In the rows, 100 means zero.
Families of rows that turns and mirrors carry onto each other, the same ones carrying the whole set onto itself: the rest of each named row's family, in list order:
4 families of 8 rows:
Lav: 108, 110, 91, 91, 85, 79, 85, 105, 99, 93, 113, 106, 102, 99, 60, 87, 106, 95
fiv: 98, 112, 121, 94, 97, 95, 100, 67, 111, 108, 104, 97, 106, 100, 79, 96, 87, 122
giti: 102, 111, 97, 103, 91, 107, 78, 95, 107, 94, 106, 120, 106, 100, 56, 82, 108, 115
mul: 96, 118, 84, 111, 86, 108, 82, 97, 105, 85, 107, 114, 112, 101, 69, 96, 110, 105
vifo: 103, 108, 112, 83, 105, 95, 106, 83, 115, 97, 97, 100, 88, 96, 106, 88, 105, 99
fefi: 109, 108, 95, 95, 91, 80, 94, 106, 102, 84, 101, 114, 92, 100, 68, 82, 103, 87
notu: 111, 107, 109, 92, 98, 66, 100, 76, 106, 97, 102, 87, 102, 93, 88, 90, 96, 108
zege: 100, 114, 96, 87, 97, 96, 114, 72, 104, 95, 101, 96, 86, 94, 102, 84, 100, 97
nofuz: 114, 113, 96, 93, 80, 91, 109, 102, 82, 100, 106, 99, 99, 101, 95, 88, 104, 94
ser: 114, 105, 87, 93, 92, 78, 96, 93, 87, 90, 112, 113, 98, 100, 73, 84, 109, 90
Luren: 121, 101, 105, 90, 90, 76, 88, 104, 97, 94, 108, 109, 107, 99, 69, 84, 110, 101
Kor: 112, 103, 112, 81, 105, 76, 97, 76, 117, 93, 103, 102, 85, 96, 78, 90, 98, 106
Malar: 113, 115, 101, 101, 77, 111, 94, 97, 85, 106, 111, 109, 113, 103, 76, 95, 97, 122
Ber: 103, 107, 93, 98, 82, 99, 101, 112, 92, 104, 93, 100, 107, 105, 94, 90, 110, 95
Rakun: 87, 117, 94, 105, 102, 107, 87, 63, 119, 89, 100, 104, 96, 94, 74, 87, 107, 111
bak: 100, 123, 101, 111, 76, 100, 92, 102, 96, 101, 103, 102, 117, 106, 72, 99, 102, 121
fonit: 94, 115, 97, 98, 102, 115, 87, 70, 121, 93, 108, 104, 106, 95, 93, 103, 111, 117
suz: 97, 120, 108, 107, 93, 101, 98, 73, 113, 106, 97, 89, 104, 93, 84, 92, 86, 127
razud: 103, 114, 109, 96, 95, 96, 88, 68, 115, 101, 109, 97, 107, 99, 75, 106, 100, 133
rogir: 106, 113, 87, 101, 88, 116, 85, 90, 93, 92, 117, 123, 108, 102, 69, 91, 112, 106
siseg: 93, 117, 95, 95, 98, 123, 97, 64, 111, 95, 109, 112, 97, 95, 85, 89, 102, 115
foduv: 105, 108, 109, 81, 95, 67, 105, 82, 109, 97, 105, 96, 97, 97, 73, 84, 93, 100
labeb: 117, 107, 102, 91, 84, 104, 101, 108, 99, 95, 101, 101, 103, 102, 92, 90, 117, 86
kas: 97, 105, 97, 84, 94, 93, 105, 84, 110, 87, 89, 101, 94, 95, 104, 84, 106, 88
zarim: 101, 109, 98, 92, 100, 90, 102, 72, 112, 86, 100, 91, 92, 95, 97, 91, 117, 86
mog: 99, 112, 107, 107, 86, 114, 91, 95, 96, 114, 102, 101, 116, 107, 81, 102, 99, 120
Ruri: 98, 115, 91, 101, 91, 111, 69, 88, 105, 90, 114, 113, 104, 95, 64, 97, 107, 109
Kem: 107, 107, 97, 86, 101, 72, 105, 66, 103, 94, 105, 102, 88, 94, 79, 82, 93, 108
fanof: 103, 114, 105, 95, 93, 102, 96, 65, 105, 103, 108, 107, 102, 96, 74, 91, 86, 134
Lepa: 91, 111, 101, 91, 101, 112, 83, 64, 118, 84, 101, 108, 95, 90, 89, 93, 103, 106
tenit: 106, 115, 107, 97, 84, 88, 107, 114, 94, 99, 94, 103, 97, 104, 89, 83, 102, 94
bupi: 105, 117, 105, 105, 80, 123, 94, 105, 105, 107, 99, 104, 109, 101, 79, 89, 98, 116

The rest of the family of Kor: mul, vifo, fefi, bak, fonit, razud, tenit
The rest of the family of Lav: fiv, Ber, foduv, kas, mog, Ruri, Lepa
The rest of the family of fanof: zege, nofuz, ser, Malar, rogir, siseg, Kem

